Each row of Y is roughly a mix of the hidden directions of one of 5 groups.
Y (149 x 10):
[[ -7 -28   6  35 -29  25 -48   9   9  -3]
 [-33  42  18   4 -10 -24  -8 -17 -32  29]
 [ -7 -39 -24 -17 -20  29  21  -1  23 -39]
 [-68  -1  -4  -2   7   6 -12   3 -32 -15]
 [  7 -13 -43 -16 -44  -4 -22  10 -20  29]
 [-33 -40 -19   1 -18  41 -24 -10   9 -19]
 [ 14  21   0 -69   9 -10   0  22   3   0]
 [ 17  44 -18 -15 -14 -19  41  -1  19  27]
 [-21   1 -24 -39   9  22  31 -24  13 -35]
 [ -5 -15 -45  23  23 -18  13 -35  -7  31]
 [-40  35  31  -4 -15 -17 -10 -23 -31  16]
 [ 33 -43 -12  -7   2  24   8   8  35 -33]
 [ 13  -7  29  -3 -17   9 -31   3  61   3]
 [ -3 -33  11  31 -36  21 -44   9   2  13]
 [-15  33  33  -1 -16 -17  11  47  24 -15]
 [ -8 -44  -4  41 -10   9 -13 -45   5   6]
 [ -6 -21  23  44  -8  -9 -43  26 -10  21]
 [-12  20  50 -10  12  16   5  19  18 -43]
 [ -4 -13   4  61   1  26  -2 -37   4 -11]
 [-38 -19  -1 -35 -15   5  25  -9 -45   9]
 [  0  -3   1  56  13  38   4 -34   2 -14]
 [ 35  64   0   9  -2  13  -1 -12  -4  19]
 [ -2  -1   5 -12   4  49  -1 -52  28   7]
 [ 34  30 -28  -5  -6  22   2 -18  36 -33]
 [ 39  37  29 -18  23   3  29   4 -26   3]
 [  0  45  13  18   3 -19 -17   4 -32  44]
 [ 34 -39 -24  -5   7  18  17  12  37 -25]
 [-59   6  11   5  -9 -12 -17 -23 -37   4]
 [-42 -25 -22  -8 -11 -14 -38  21  29 -13]
 [ 65 -23   6   4   5  -4   1  -2  35  -2]
 [  5   2  34  21  36 -12  48  -4  18 -21]
 [  0 -57  26  -9  -5  -4  16  33  21 -17]
 [-37 -24 -17 -14 -14  10 -43  -7  38   4]
 [-22 -43   5 -14 -16  28   2 -13  14 -46]
 [-21 -67 -29  -1   1 -14  -2  -2   0  13]
 [-41  26  29 -14 -27 -14 -11 -30 -28   0]
 [ 29  21  14  21  10  23  46 -36 -12   1]
 [  3  -4  -1  52  19  39   1 -35  -3 -13]
 [ 21  27 -39  20  10  -2  14 -28  -3  44]
 [ -4   5  47 -21 -15  21 -11  36   5 -36]
 [-23 -20 -11  64  11  21  -2 -16  -4  -8]
 [ 37  22   8  41  11  -2 -22  10  42  -4]
 [ 36  37  33 -24  25  -3  20   7 -25   8]
 [ 23  14 -16   6 -11 -52  16  41   4 -20]
 [-14  48  19 -18   6  30 -30  -2  24 -21]
 [-46 -26 -26  -9  34  18  19 -13  -3 -24]
 [-27  -9 -21 -28  -2  40  21 -23  17 -34]
 [-57 -28 -12 -10  -9  21   4  -6  -5 -35]
 [-45 -22  -8 -32  -4   5  17  -5 -46   5]
 [ 38 -33  -9  -8 -44  -9   1  28  -2  25]
 [-20 -10  24  41 -43 -25  -8 -11  26   0]
 [ 25 -31  38   9   2 -14  41  24  17 -14]
 [-46 -36 -13   8 -12   2 -45  -4  11  12]
 [ -9   8 -26 -37  16  15  41 -26  14 -29]
 [-21   3  37  10  43   6  30  -1  20 -31]
 [-60  -9   6   2  12   7 -23   1 -36 -18]
 [ 22  38  33 -20  29  17  32   0 -21  -2]
 [ 21  -6   8  17 -56  28 -34  -1  14   0]
 [-52 -37   6 -11  38  -4  20   1  -2   4]
 [ 11 -12 -33 -15 -44  -2 -39   4 -20  25]
 [ 20   5  13  10   3 -18   9  32 -61  17]
 [  9  38 -16 -37  32  15  15  35 -14 -10]
 [ 57  41  11  17 -24 -12  -2   2   5   7]
 [ 38  30  14  15   8 -18  44  11 -31  -4]
 [  9 -28 -48  12 -12 -20  13  -8 -22  39]
 [  2  19 -21 -28  35 -10  47 -19  11 -23]
 [-21 -11   4 -48   7  18 -44  -6  30   2]
 [-34 -42 -29  33 -21   0 -21 -14  14   1]
 [ 25 -37 -22 -15 -46 -11 -18  19   0  24]
 [ -9 -27  11  61  -5  15  -9 -34   4  -1]
 [ 42  32  28  -8  16   5  29  -3 -34  14]
 [-25 -35  21  28 -29  36 -26   5  11  -1]
 [  2  27  47 -18 -18  15  -8  30   1 -37]
 [-13  -8 -16  16 -13 -45  -9  52 -19  -8]
 [  7  72  -3   1  10  16  -4 -16  17   5]
 [ 27 -23 -27 -12 -51 -11 -15  18  -9  26]
 [  7 -33  -8  43   3  26  -3 -49  -5   2]
 [ 26 -35 -20 -16   1  21  19  11  37 -35]
 [-33 -45 -19  -4 -20  36 -23  -9   2 -17]
 [ 14  49  -9   7 -15 -25  13  -6 -11  47]
 [ 13  10 -45  -8 -32   1 -32 -10 -16  37]
 [ -6   5  20 -16  16  55   1 -44   6  11]
 [ 42  41  16 -23   4  20  31 -22   7   7]
 [  3  34  -2 -48   8 -10  11  48   0  -6]
 [  2  10  24 -45  11 -31  43  -4   6  21]
 [ 13   7  30  14  17 -40 -14  28  -8  43]
 [-18 -39  -9 -22  -4  25   4   1  16 -53]
 [  8  55 -39  -3  -7  13  -7 -16   1  32]
 [ 17  -3 -28  -2 -18  37  -8 -22  43 -32]
 [  9 -20 -19  34  15  29 -10 -51 -16   4]
 [ -4 -34  17  48 -24  -5 -13 -38   7   9]
 [ 51  25  16  14 -30 -11 -29   9  20  12]
 [ 51  28   0  31 -23   9 -26   4  23   1]
 [ 41  35  19   6  12  -2  42  -1 -29   1]
 [ 24  35  29 -23  23  34  26 -23  -4   2]
 [-20  45 -16   2 -13 -28  20 -14 -17  39]
 [  4  18  -6 -61   5 -25  -1  35  -9   8]
 [-12  16  33  20  48   0  33 -12  11 -24]
 [ 20   0 -25 -25   8   7 -22 -60 -10  11]
 [ 27 -34 -31  -7   9  15  25  15  38 -24]
 [-38 -36 -26  40 -21 -16 -19   1   7  -1]
 [  2 -26   0  48  -4  21  -7 -51   3   0]
 [ 48  25  16  25 -14  -9 -25   7  38  -3]
 [ 36  34  22   6  13  18  43 -24 -14   3]
 [ -2  26  54  -8   7  17  -2  15  16 -39]
 [-27  45   1  12  -1 -18  -5  -1 -37  39]
 [-29 -29  33 -20   9  11  -8  19  28 -39]
 [ -1   4   0  55  13  39   4 -31   6 -20]
 [ 18  11  21   2  23 -49   2  21 -12  41]
 [ 16  14  16 -60  15  -9 -23  31  -4   3]
 [ 39  14  34 -16 -38  10 -10  35   9  -7]
 [-17 -21  47   6 -31  -6 -23  21 -11  33]
 [ 11  30 -10 -62  11  -9   4  31  -4  -1]
 [-13 -29  24  40  -9  13 -42  21  10  19]
 [-55  15  30   4 -10  -5 -16 -21 -33   6]
 [ 41  -7  28 -14 -37   2   5  40  19  -4]
 [ 33  45  27 -24  20  13  31  -9  -1  -2]
 [-39  20  11   8  50  14   7 -24  11 -22]
 [  3  43 -18 -38  -1 -13  20  43  -4  -4]
 [ 19   1  -6   4 -52  38 -31  -9  17 -14]
 [ 31 -10 -37  -2 -42 -17 -13   2 -20  34]
 [ 49  30  11  22 -17 -14 -34  13  16  11]
 [ 30  30  23 -37  16  32  12 -29  10   7]
 [  6  -8  32  20  19 -48 -16  24  -4  34]
 [  3  20  -1  53  18  40  17 -14  -2 -21]
 [  2 -19  -4  52  10  32  -2 -42  -2  -8]
 [ 24 -50  18  -3   6  14 -17  -8  24 -39]
 [-63  26   0 -10 -20  -4  10 -15 -25   3]
 [-33 -35 -25 -11   9  29   6  17   3 -42]
 [-59 -30   0  -6 -10  10   0 -21  -7 -31]
 [-22  -8  12  29 -51 -33  -5 -11  28   3]
 [-41 -27 -31 -13  23  30   1 -12  10 -29]
 [  5  22  -6 -65   9 -13  -1  32   3  -2]
 [-18 -15 -10  70   1  15   2 -15  -8  -2]
 [-56 -32  -2 -15  29  11  25  -4 -11  -5]
 [ -4 -41  10  42  -6  18 -10 -44  14  -4]
 [ 30   8   4  41  -2 -17  38   0 -40   7]
 [ 13 -41 -19 -13  -4  31  12  12  29 -40]
 [-43 -21 -20   6 -14 -26 -30  38   5 -10]
 [ 50  22  11  20   4 -22   4  -3  14  43]
 [-12 -35  45  -7  13   6  10  25  24 -34]
 [-37  32  12  11 -13 -21 -10 -19 -37  31]
 [-23 -40  14  25 -35 -33 -18 -13  13  16]
 [-13 -17   4  70 -14   1  -1 -23  -7   6]
 [ 38  28  17  15  16 -14  45   5 -29  -8]
 [-32 -30 -31  23 -26 -28 -24  23   9  -5]
 [-66   3 -10   3   2   8 -11   4 -37  -7]
 [-31 -30 -17 -20 -13   7 -47  -5  33   4]
 [ -5 -18 -15  51  17  39   2 -32  -3 -11]]
One row of each group comes first, with its name. Which group is each row after those in?
[ 35   6 -40  17  29  -6  15  34  12  23] | <43>
[-42 -24  28 -18  15  18 -10  17  18 -38] | <62>
[ 48  22  21  21 -24   0 -23   8  35  10] | <149>
[ 17  22  11  18   6  36  42 -42   3  -3] | <109>
[-11 -34  22  46 -34 -12  -7 -24  17   6] | <122>

[-30  29  28  26 -16 -15   3  38  24 -19] | <122>
[ 63 -14   6  13  25   1  -7  20  25   8] | <43>
[ -3  53  18 -12   8  35 -32  -5  19 -12] | <62>
[-37 -33 -26 -12   7  26   6  15   2 -43] | <43>
[  1 -20 -33  44 -41 -22   7  15 -16   9] | <109>
[-14 -13 -16  48 -13  22  24 -41  16  -6] | <109>
[-55 -35  -8 -13  25  10  23  -7 -15  -9] | <149>
[  1  -1   1 -56 -14 -39  -5  29  -3  19] | <122>
